In the rows, zero is written as 128.
The rows of A fall into 4 groups, and each row is roughly a mix of its group's hidden directions.
A (182 x 12):
[[147  98 104 105 149 108 133 121 124 155 159 161]
 [120 124  87 143 142 159 131 116 136 113 125  78]
 [135  84 148 134 133 122  92 136 129 148 110 167]
 [158 149 111 156 139 153 128 129 153 137  82 137]
 [185 136 141 157 155 125 118 141 150 125 132 111]
 [138 123 121 107 104  97 116  75 115 103 115 119]
 [ 98 132 132 160 125 127 119 123 118  73 141 101]
 [101 120 128 130 117 166 134 115  92 168 143 107]
 [107  97 140 111 126 103 130 119 113 120 183 115]
 [153 140 141 140 116 154 128 123 136 132  70 155]
 [120 148 131 101 147 105 177 149 117 157 121 142]
 [140 111 156  94 110  86 108 127 133 159 121 143]
 [162 108 116 108 140 130 125 111 151 175 120 155]
 [126 115 150 151 111 148  91 109 148  89 110 110]
 [ 95 118 116 109 100 121 129 138  82 154 131 153]
 [104 122 147 108 134  79 114 113 128 131 172 126]
 [121 109 139 155 114 157  93 103 156  96 116 120]
 [103  86 137 115 112 107 136 111 102 128 169 122]
 [166 116 121 102 117 126 134 139 133 176 108 156]
 [123 147 116 152 141 173 146 115 119  84 144 137]
 [108 142 133 174 129 120 155 173 136 145 120 140]
 [115 145 132 129 156 166 162 152 163 143 143 127]
 [131 108 137 159 125 148  82 118 148  90 118 132]
 [103 109  97 116 100 135 138 120  78 127 115 147]
 [ 82 114 117 125 140 124 117 103  96  95 153 122]
 [127 150 161 170 116 113 133 138 154 112  91 134]
 [ 78 127 120 168 132 126 112 151 145  99 121 134]
 [129 124 126 153 120 164  97  93 152  92 128 120]
 [159 115 146 106 105 119 116  83  99 125 152 129]
 [129 137 120  89 153 103 165 153 122 163 137 132]
 [ 79 153 130 146 121 134 120 149 111  88 130 109]
 [102 156 157 160 121 149 119 144 126 105  94 112]
 [121 133 163 114 108  93 142 142 154 161 144 153]
 [128  91 104 114 140 138  97 136 109 165 149 151]
 [ 88 135 120 159 140 117 147 162 163 132 109 135]
 [136 183  99 111 130 135 144 133 159 114 142 113]
 [156 102 109  99 138 111 132 113 130 158 171 133]
 [110  92 154 116 132 111 126 133 119 127 182 110]
 [133 144 134 114 153 147  98  91 109  87 131 110]
 [120 133 110 116 150 140 100  94 121  95 129  85]
 [123 163 121 155 147 176 143 141 127 103 145 120]
 [150 149 146 126 131 103 139 150 164  85 123 149]
 [ 93 118 106 146 142 118 133 160 161 132  89 133]
 [103 113 123 111 111 152 119 109  99 173 149 110]
 [ 99 136 138 108 102 147 136 131  86 137 100 159]
 [122 109 134 141 156 160 157 171 151 141 140 116]
 [111 138 130 128 128 131 147 179 165 152 123 157]
 [117 172 168  91 135 134 121 149 120 115 140 141]
 [159 124 137  97 120 130  94  95  94 119 147 114]
 [122 159 123 150 141 173 131 126 116  88 154 125]
 [103 126 114 129 121 152 121  99  80 166 131 122]
 [101 127 113 126 104 149 124  93  97 171 136 123]
 [109  93 130 128 120 100 134 124  92 142 172 114]
 [152 145 146 127 136 107 123 151 162  82 127 153]
 [ 96 153 141 154 121 146 125 128 129  86  94 111]
 [103 140 132 136 142 164 167 145 163 152 134 136]
 [128 102 136 149 118 144  75 105 129  97 117 121]
 [140  73 154 142 121 122 107 141  98 140 118 144]
 [139 183 109 101 111 132 147 129 130  96 128 116]
 [126 148 164 109 126 120 131 159 145 139 133 178]
 [158 101 119  98 148 110 143 116 120 160 155 154]
 [ 87 149 139 141 135 125 128 128 112  88 156  96]
 [107 148 125 147 146 143 145 153 110  77 147 114]
 [157 126 144 135 140 117 122 144 161  71 122 135]
 [115 176 115  98 126 143 152 112 145  98 144 120]
 [136 148 174 109 127 114 141 140 163 158 127 151]
 [ 99 119 151 102 121 100 132 121 115 114 176 107]
 [155 163 130 141 131 155 135 120 142 123  76 143]
 [141 134 107 121 151 104 168 163 106 155 138 139]
 [140  98 135 126 100  81 130 130 119 171 119 129]
 [124 145 108 134 115 145 119 138 138 141  64 149]
 [161  98 123 108 143 103 146 122 116 149 167 149]
 [137  69 158 139 143 139 107 135 109 124 129 142]
 [109 130 122 134 160 159 153 157 161 160 133 125]
 [ 89 134 115 170 146 130 148 153 143 108 106 144]
 [139  77 150 152 141 140 118 118 101 145 118 155]
 [128 146  98 122 156 177 134 137 119  92 123 140]
 [ 91 129 112 105  89 122 133 122  90 126 102 145]
 [105 113 150 122 121 100 125 141 176 142 104 154]
 [166 151 135 147 166 130 118 130 165 108 129 106]
 [101 130 147 145  98 117 125 145  90  90 131 106]
 [145 118 126 125  87  93  96  99 117 105 118 114]
 [105 118 111 112 122 144 122 104  90 175 139 111]
 [106 127 111 156 137 137 120 122 129  74 154 102]
 [109 122 130 102 104 148 149 110  83 123 135 162]
 [125 113 137 142 116 157  75 101 144 100 131 124]
 [ 96 118 134 150 143 153 118 126  88  86 126 118]
 [153 129 126 151 160 124 126 129 177 130 155 100]
 [129  60 138 131 109 124 113 146 110 135 135 131]
 [168 135 157  96 110 129 116 110 101 137 158 138]
 [153 163 124 133 150 165 128 127 150 119  91 149]
 [131 143 179 121 111 116 132 141 151 144 146 166]
 [117 103 147 145 118 162  82 105 134 100 125 132]
 [143 170 104 111 139 128 121 170 136 111 150 106]
 [100 130 107 148 129 160 129 117  96 176 131 128]
 [ 99 157 148 139 109 152 126 145 114 106  89 108]
 [101 127 112 129 119 159 136  98  92 168 143 132]
 [ 84 130 114 156 139 119 136 164 164 131 109 127]
 [151 117 120  95 150 122 132 120 127 171 172 130]
 [104 124 146 133 155 166 170 153 147 144 127 131]
 [143 111 121 119 100  90 105 101  89 115 118 117]
 [138 130 116 152 149  97 100 141 175 148 117 112]
 [126 103 135 160 131 157  92 111 147  95 111 112]
 [124 103  94  87 118 116 134 137  92 139 144 154]
 [163 116 119  96 115 120 134 106 149 170 108 144]
 [159 129 116 109 140 148  99 105  88 115 127  97]
 [127 149 153 153  98  85 143 130 155 106 111 127]
 [ 85 128 140 139 122 139 121 125  85  88 121 113]
 [148 156 113 146 168 129 120 132 174 149 140 129]
 [128 104 101  92 144 134 124 137  96 152 165 140]
 [112 122 123 138 157 154 158 165 148 158 139 149]
 [ 88 126 113 141 138 133 119 170 153 112 108 157]
 [111 142 142 153 105 155 113 128 128 100  84 104]
 [163 116 140 116 105 129 113  90  88 119 152 132]
 [139 157 136 145 135 155 121 141 140 129  68 134]
 [114 157 143 147 114 159 126 142 124  96 106  88]
 [145 158 113 144 129 156 131 132 139 122  70 134]
 [140  86 167 134 154 133  95 137 146 129 129 149]
 [107 148 124 128 147 160 150 148 162 167 139 116]
 [110 125 142 102 125 113 138 151 173 144 118 169]
 [147  96  95  89 137 143 135 130  99 148 139 149]
 [129 145 123 103 143 104 163 161 107 167 138 129]
 [ 97 113 144 116 118 115 154 104 114 125 177 108]
 [ 91 151 137 143 138 138 132 161  97  94 146 112]
 [127 146 116 110 132 112 177 152 114 169 140 123]
 [143 115 129 127  92  93  97 104  98 109 115 114]
 [ 97 113 145 114 119 148 151 101  83 103 133 129]
 [157 136 134 125 156 104 121 153 159  85 119 142]
 [119 112 124 154 112 151  88  88 147 106 114 122]
 [105 132 124 122 118 156 112 115  82 170 147 122]
 [ 99 131 103 137 146 132 137 173 163 141 101 124]
 [142  94 130  99 114  87 120 130 129 163 102 139]
 [ 87 158 136 141 149 132 134 155 108  99 154 116]
 [105 119 137 111 104 156 141 157  83 147 135 143]
 [124 180 105 102 125 131 156 111 125 110 155 124]
 [129 130 140  97  92 156 140 137  94 118 118 164]
 [132 109 137 102 114  78 116 136 134 171 115 119]
 [122 141 160 107 120 102 147 151 156 158 132 163]
 [103 161 140 155 119 153 125 151 128  95 100 107]
 [117 169 150 147 115 118 136 116 165 105 113  99]
 [159 123 138 127 134  95 123 148 159  80 120 137]
 [135  85 165 134 130  99 110 136 102 145 152 133]
 [102 152 145 156 115 151 114 132 136 103  84 113]
 [132 144 163 167 125 105 155 135 136  93 107 135]
 [155 125 118 106 129 103 149 133 149 165 117 170]
 [139 115 128 122 105 102  87  93 106 104 112 110]
 [123 164 166 138 115 133 127 110 153 128 110  86]
 [133 132 103 136 142 153 101 110  92  94 133  96]
 [159 104 104 104 149 122 129 114 141 162 164 140]
 [152 137 119 127  94  89 102 106 101 109 120 111]
 [136 153 120 130  90 103  98  88 116 115 113 114]
 [116 171  83 127 127 114 140 135 140 123 132  90]
 [157 124 126 116 110  87 111 102 110  88 118 124]
 [147 140  95 140 120 167 137 129 146 138  86 152]
 [162 129 129 123 134 149 123 115 167 167  94 139]
 [117 139 152 128 122 110 147 167 165 164 123 147]
 [143 136 120 137 108 102  82 100  97 107 110 126]
 [155 111 147  98 102 140  97  94 117 116 152 136]
 [145 122  98 138 131 142 134  94  85 109 140  96]
 [139 120 133 110 104  91 104 100  89 115 111 111]
 [112 137 123 143 142 114 147 181 140 150  97 149]
 [108 109 139 109 120 106 136 126 112 110 181  99]
 [148 145 118 154 143 143 112 142 163 141  80 134]
 [147 109 159 106 112  83 111 108 121 154 114 132]
 [132 161 171 157 116 122 139 125 152 112 103 104]
 [124 152 173 164 116 110 141 125 139 101 107 113]
 [162  96 115 104 138 104 139 112 129 156 160 146]
 [116 117 151 115 138  94 128 105 122 112 180 109]
 [ 86 107 139 112 127 100 126 127 116 124 171 102]
 [102 100 143 112 119  99 128 132 109 126 177 106]
 [ 99 124 114 135 114 156 130  94  96 169 130 115]
 [136 126 157 112 118  90 142 150 136 168 117 159]
 [108 145 100 164 142 166 152 130 129  99 141 118]
 [ 99 128 124 124 121 156 127 120  92 179 141 113]
 [128 103 125 149 112 162  91  98 151 101 140 129]
 [125 165 118 139 148 176 134 130 124  99 153 111]
 [167 127 116  95 113 127 133 126 153 175 113 134]
 [ 91 122 118 159 130 126 145 158 172 134 108 135]
 [122 125 156 112 118  99 131 154 167 164 119 151]
 [144 140 108 139 155 104 120 133 163 120 162  91]
 [102 147 142 157 114 152 117 130 129  96  85 112]
 [138 154 127 123 132 101 168 168 103 149 136 144]]
One row of each group comes first, with its name. Which group is each row after those in?
[117 181  99 114 133  97 113 130 148 115 111 119]
<91>
[149 145 148 121 115 130 117  96  97 122 172 104]
<96>
[170 121 145 120 132 143 130 104 151 168  97 133]
<133>
[144 126 133 104 100  92  97  96 105 103 125 129]
<136>

[157 137 141 106 130  99 138 146 166  88 138 141]
<136>
[162 143 127 151 157 120 110 150 170 126 127 101]
<91>
[166 114 149 105 104 121 130  87 104 131 148 144]
<96>
[137 130 118 114 130  91 163 158  94 160 131 129]
<136>
[134 115 130 117 118  89 101  96 101 108  93 117]
<136>
[139 122 139 132 127 125 102  78  96  98 140 105]
<96>
[161 141 124 146 157 114 102 138 179 138 123 126]
<91>
[133 120 158 107 115  89 134 139 152 170 114 145]
<96>
[160 147 121 150 134 137 111 140 147 127  71 133]
<91>
[ 97 133 114 121 116 159 116  92 110 170 137 117]
<136>
[101 132 146 133 101 105 144 155 153 146 156 159]
<96>
